Each path below is one point turned by a fixed rotation once a step. After each direction that follows a path, write how fast that rotation turns it, in deg/step (0 if it stays still).
Each turn is a multiple of 5 degrees from 10 to 175, or 0.
Each row of a path follows its step; steps can be skipped.
path 1
step 0: [  0   2  10  11  21 -12  -2   6 -21   0 -37  10  -9  11  -1  -3  -1  13
   3   1  -9   1  -8  -2   6   9   6 -14   7  14  -4   6  12   9  11 -21
  -5 -11 -12   9   5   2  14  -9 -17 -14  -9   4  18  15  -3  21   0  -8
  16 -10 -18  -5  12  23   7  -9   5   1   8]
step 1: [ 13 -10   5  22 -12  -4  -3  -9   4  21 -18  -9  -1  23   5  -9  12   3
   0   4   6   4 -18  -2  11 -27  10  13  29  10  -5  29   9   1   5  -2
  -1  10   9  -6   8  22   8  10  -5 -11   5   2  11   0  22   4 -12  -3
  -3   4  -3   3   2  -7   9 -21  14   5  -8]
step 2: [ -8 -17  12   4 -14  29   1 -22   1  26   0   7  14  20 -17  -7 -25 -13
  18   2   1  10  14  33   8   0   3   1   6  15   7  10   3 -12 -10   6
  11 -11  -5  -1 -10   8 -13  -3   4  -7 -12   7  -5  -6   9   4 -10  -8
  -8  -9   2  -3  -7  -3   3  -8   4  17   5]
step 4: [ -5   6 -12   5   3  -3   7  -9   0  -7 -13 -21   3  -5  -7 -13 -11 -10
  -5  13   4  -3  16   1 -22   7   9   2   0 -25   0   8  -4 -23 -20   7
   9  29  16  20 -11  -3   3   2   6  10   6 -25 -18  13  -7   8  10   9
   2   7   3  12  -1  19  -4  -6 -15 -10   9]
step 6: [ 17  13  -9  15  -3  19   4  -8 -18   8  10  13  -9 -14  19 -11   6  12
 -19 -14   0 -22  -9 -20 -11  -1  23  -1  -2  11   6   8  -7  -9  11 -14
   3 -14   7  -1  -4 -16 -12  -2  -3 -10 -22  -1  -6   4  15  -7  16  -6
  11   9 -15   7  12 -15  -8   8 -11 -13  -3]
step 9: [  6 -13  12 -13   4   4  12   7  10   0  -6 -14  -2  11   7  -3  -2 -12
  -3   3 -22  11 -14   1  -6   8 -19   4  -7   7 -19  26 -12   8  -7   0
  -8  -3   3 -17   4   2   5  18  -1  13 -10 -26   7 -15   9 -12  -7  -1
 -20   4 -32  -1   7  21  11 -14  13  -4   4]
step 12: [-11  -1  15  16 -25   2   4  24 -15   6 -15 -22   9 -21 -23   9 -11   3
  -6  11   9   2   5   0 -11  -1  18 -17 -14 -12  -3   0 -16  10   3   3
  11  10   1  -2  -6 -22  -1   3   4 -15  -6   3   1   1  17  19 -17   1
  10  -6  11  18   6  -9   4  -6 -10  -7  -3]
step 13: [-10  16  12 -13  16  -3   6   8   7   0 -20 -20   7   3  -8   4   7  21
 -10  -5   7 -22  11  10 -11 -21   9   3   4  21  10  -6 -12  15 -23   0
   6  -5  -4  23 -14   9  -5 -10  -1   3   9   0  -1  -8   4  14  -4  -6
   2  -1   5   9  13 -33  -4  -4   4 -16  11]
step 20: [  7  -4  -2  13  -6  21   7  15 -20   0 -20 -17   5 -28 -14  -4  -3  -2
  11  -7  13   5 -16  20 -22  -7   5  17  -6   3   1   6  20  -8  14   9
 -12  -3  12  -2 -12  10  13  -5  -8  11  25  -1  15  19   0  15   6 -11
  -4  -1 -13   4   1   7   0  -1 -11   8   1]
[-3 -2  2  1  2 -6  0  1 -5  1  5 -1 -3  0  0 -3  1  1 -4  1  0 -3 -2  3
 -1  6 -2 -7  0 -4 -4 -1 -1 -2  0  1 -3  2  4 -2 -3  2 -1 -4  8 -1 -1 -3
 -2  0  0 -4 -2  4  0  3  4 -3  0  0  0  2  1  2  4] : 55
[-4  1  0 -2  0  0  0  4 -1 -2  2 -2 -4 -3  2  1  8 -3  0  1 -1  2 -3 -5
  2  0 -2  2  1  3 -3  3 -2  0 -1  7  1 -3  2  1  2  3 -1  4  3 -2  6  2
  3  1  0  0 -1  1 -3  0 -1  1 -8 -6 -1 -5  0  2 -1] : 175
[-6 -2 -1  6 -1  0  2 -1  0 -2 -2 -3  3 -1  0  0  1  1  3 -2  5 -2  4 -1
 -2 -7  0 -2 -4  1  0  4 -2 -1 -5  3  2  1  1 -2 -2  1 -7 -7 -3 -2  3  2
 -1 -3 -1  1 -1  0  1  1  0  4 -5  3  0  5  1 -3  0] : 40
[ 3 -4  0 -3  3  6  0  2 -2  0  0 -2  3 -3  1  1  4  2 -4  0  1 -2 -1 -1
  4  3 -2  2 -1  2 -2  0  1  3  1  0  4 -5  1  1  0 -5 -6 -3  1  4 -2 -3
  0 -1  1  1 -3 -2  6 -3 -2 -4 -1  1  1 -3 -2 -4  9] : 110
[-3  1  2  0  0 -4  3  0  3  3  5  3  5 -1  6  0  0 -3 -1  5  3 -2  4 -3
  1  4 -2  1 -2 -5  1 -1  2  1 -1 -1  0  3  1 -1 -4 -2  1  3 -1  4 -5 -1
  0 -1 -3  4 -2 -1 -1 -2 -2  6 -6  3 -2 -4 -2  0 -2] : 55
[ 3  7 -4  1 -2  1 -2 -3 -2  4 -1 -3  1 -1 -1 -1  2  0  3 -2  2 -3 -1 -1
  2  2 -1  1  3 -6 -2  5  1  3  3  0  0 -3 -9  0 -2  1 -2 -1  5 -5 -2  0
  2 -1  1 -2  1 -1  1 -3  3  7 -1  0  3  1  3  1  2] : 70
